Here are the same points, seen from different sides; a view may also be mirrored.
A view may leave some points out. In some views, one point has been moved. Which views, in the order they come, and which point in each? Write none if no view has one.
Scene 1:
view 1:
  Q354 [-21.4 -52.8  25.8  40.7  18.1]
  Q937 [-19.0 -67.0  21.7  36.3  17.2]
  Q777 [ -1.4 -48.9  30.3  62.7  16.9]
  Q925 [-20.0 -71.3  30.1  24.9   8.0]
  Q340 [ -5.2 -82.5  29.0  70.1  -1.6]
  Q953 [-19.9 -65.0  24.5  35.4  13.6]
view 2:
  Q340 [ 17.0 -26.9 -15.6 -25.4 -16.7]
  Q953 [ 25.7 -25.2  10.3  -0.9   5.1]
  Q925 [ 20.9 -25.8   3.9   6.1  15.9]
  Q437 [ 21.1 -22.1  18.9  -3.2  10.9]
  Q876 [ 16.2 -12.0  21.6 -32.0  -6.3]
  Q777 [ 22.6 -12.9  18.0 -32.6  -7.1]
  Q877 [ 22.5 -20.2  16.6  -2.8   1.2]
  Q937 [ 23.9 -27.3  14.2   1.0   3.0]
  Q354 [ 24.3 -22.3  19.4   4.4   5.2]
view 3:
  Q876 [-10.4  18.7 -13.4  30.8 -37.7]
  Q340 [-23.2  -9.6 -33.4  52.2 -32.2]
  Q937 [-15.2  -8.2 -21.9  15.0 -14.3]
  Q925 [ -4.2 -13.0 -28.7  14.8  -5.7]
  Q777 [ -9.8  11.0 -15.0  31.2 -40.2]
  Q354 [-12.7  -3.8 -20.4   7.6 -14.7]
  Q877 [-11.2  -0.3 -22.9  12.9 -19.1]
  Q437 [ -5.9  -1.2 -19.5  13.2 -13.1]
view 4:
  Q354 [21.2  0.3 -4.0 18.3 -2.1]
  Q877 [ 18.9   0.3 -12.1  13.7  -2.7]
  Q953 [21.8 -3.8 -6.5 12.2 -8.1]
  Q937 [19.5 -5.7 -6.2 15.7 -5.0]
  Q925 [ 17.6   0.1   3.1   8.0 -17.8]
  Q777 [ 22.2  -1.4 -42.4  13.2  -3.0]
  Q876 [ 16.8   4.1 -43.1  16.5  -2.8]
  Q437 [ 21.8   4.2  -8.6  20.0 -10.2]
view 5:
  Q925 [  7.7  -1.9   3.8 -27.8 -14.8]
  Q354 [ 14.2   5.9 -10.2 -18.2 -18.9]
  Q953 [ 13.8   5.8  -5.6 -28.1 -17.8]
  Q937 [ 15.5   9.3  -5.5 -24.2 -20.9]
  Q876 [  8.3  39.3 -23.0 -32.9 -11.6]
  Q877 [ 10.1  12.6 -12.9 -25.2 -19.5]
  Q340 [ 13.6  29.2  -4.0 -62.8 -30.4]
Moved in: view 1
  out of place in view 1: Q354
